X =
123  118  120  145  115  136  141
127  127  133  147  127  151  129
132  126  141  112  127  110  128
119  126  142  125  126  119  130
Rows and columns are counted from 0.
(0, 0): 123
(1, 0): 127
(1, 6): 129
(3, 2): 142
(1, 3): 147
(2, 1): 126
(0, 2): 120
(1, 5): 151
(3, 1): 126

grid =
[[135 128 144 138]
 [133 130 149 137]
 [136 125 150 142]]
Rows and columns are counted from 0.
row 0 col 0	135
row 1 col 3	137
row 2 col 0	136
row 0 col 1	128
row 1 col 0	133

M = ((130, 148, 126, 148, 128, 120, 121, 136, 123, 149), (116, 133, 115, 115, 123, 106, 122, 111, 124, 120), (135, 103, 137, 129, 124, 125, 123, 115, 114, 139), (137, 133, 117, 148, 124, 144, 140, 122, 143, 111), (107, 122, 150, 112, 129, 126, 129, 116, 127, 130), (120, 149, 129, 142, 104, 121, 127, 137, 135, 144), (135, 141, 129, 153, 133, 115, 123, 144, 133, 134), (114, 136, 118, 116, 139, 128, 105, 132, 111, 127))
M[0, 0] = 130
M[4, 9] = 130
M[5, 0] = 120
M[7, 3] = 116
M[7, 2] = 118
M[3] = [137, 133, 117, 148, 124, 144, 140, 122, 143, 111]
M[4, 5] = 126
M[6, 7] = 144
M[3, 2] = 117
M[7, 8] = 111
M[5, 9] = 144
M[:, 0] = [130, 116, 135, 137, 107, 120, 135, 114]
M[4, 1] = 122
M[2, 1] = 103
M[0] = [130, 148, 126, 148, 128, 120, 121, 136, 123, 149]
M[4] = [107, 122, 150, 112, 129, 126, 129, 116, 127, 130]
M[2] = [135, 103, 137, 129, 124, 125, 123, 115, 114, 139]
M[5, 1] = 149
M[5] = [120, 149, 129, 142, 104, 121, 127, 137, 135, 144]
M[3, 5] = 144
M[5, 2] = 129
M[6] = [135, 141, 129, 153, 133, 115, 123, 144, 133, 134]
M[1, 4] = 123
M[3, 3] = 148
M[1, 1] = 133
M[1, 5] = 106
M[7, 6] = 105
M[7, 0] = 114
M[0, 4] = 128
M[2, 7] = 115

W =
[[129 129 133 140 150 154 150 140 133 129 128 128 129 128 128 128]
 [128 128 128 128 130 133 142 151 155 149 138 132 129 128 128 128]
 [141 151 155 149 139 132 129 128 128 128 128 128 128 128 130 134]
 [129 128 128 128 128 128 128 129 131 135 145 152 154 145 136 131]
 [128 128 128 130 134 143 152 154 147 137 131 129 128 128 128 128]
 [138 148 154 152 142 134 130 128 128 128 128 128 128 128 129 131]
 [128 129 132 141 151 155 149 139 132 129 128 128 128 128 128 128]
 [155 148 138 132 129 128 128 128 128 128 128 129 129 133 142 151]
 [149 139 132 129 128 128 128 128 128 128 129 129 133 142 151 155]
 [154 150 140 133 129 128 128 128 128 128 128 128 129 132 139 149]
 [128 128 128 128 128 130 132 140 150 155 151 140 133 129 128 128]
 [141 150 155 150 140 133 129 128 128 128 128 128 128 128 129 133]
 [133 141 151 155 149 139 132 129 128 128 128 128 128 128 128 130]]
W[0, 0] = 129
W[:, 6] = [150, 142, 129, 128, 152, 130, 149, 128, 128, 128, 132, 129, 132]
W[:, 3] = [140, 128, 149, 128, 130, 152, 141, 132, 129, 133, 128, 150, 155]
W[10, 6] = 132
W[:, 0] = [129, 128, 141, 129, 128, 138, 128, 155, 149, 154, 128, 141, 133]
W[5, 13] = 128
W[11] = [141, 150, 155, 150, 140, 133, 129, 128, 128, 128, 128, 128, 128, 128, 129, 133]
W[0, 4] = 150
W[3, 15] = 131
W[8, 3] = 129
W[9, 10] = 128
W[11, 14] = 129
W[6, 11] = 128
W[11, 11] = 128
W[2, 11] = 128
W[1, 7] = 151
W[4, 11] = 129
W[9] = [154, 150, 140, 133, 129, 128, 128, 128, 128, 128, 128, 128, 129, 132, 139, 149]
W[0, 3] = 140
W[7, 15] = 151
W[6] = [128, 129, 132, 141, 151, 155, 149, 139, 132, 129, 128, 128, 128, 128, 128, 128]
W[:, 1] = [129, 128, 151, 128, 128, 148, 129, 148, 139, 150, 128, 150, 141]
W[12, 9] = 128
W[:, 8] = [133, 155, 128, 131, 147, 128, 132, 128, 128, 128, 150, 128, 128]
W[12, 0] = 133
W[8, 14] = 151
W[4] = [128, 128, 128, 130, 134, 143, 152, 154, 147, 137, 131, 129, 128, 128, 128, 128]
W[:, 7] = [140, 151, 128, 129, 154, 128, 139, 128, 128, 128, 140, 128, 129]
W[2, 5] = 132
W[9, 2] = 140
W[7, 13] = 133
W[2, 4] = 139
W[11, 7] = 128
W[8, 7] = 128
W[6, 3] = 141
W[5, 0] = 138
W[8, 12] = 133

a =
[[125 128 124 132 129]
 [129 126 125 107 133]
 [128 135 124 126 131]
 [111 131 134 135 114]
 [116 124 121 125 120]
 [129 126 133 127 126]
 [142 120 120 126 127]
 [135 131 131 130 141]
 [127 138 136 114 122]
 [108 134 129 136 125]]
Rows and columns are counted from 0.
(0, 0) => 125
(9, 2) => 129
(2, 0) => 128
(8, 0) => 127
(8, 2) => 136
(0, 3) => 132
(1, 0) => 129
(2, 3) => 126
(3, 4) => 114
(1, 1) => 126
(7, 1) => 131
(1, 4) => 133
(8, 3) => 114
(8, 4) => 122
(7, 4) => 141
(3, 3) => 135
(0, 4) => 129
(1, 3) => 107
(1, 2) => 125

arr = [124 109 134 106 138 137 139]
arr[0] -> 124
arr[4] -> 138
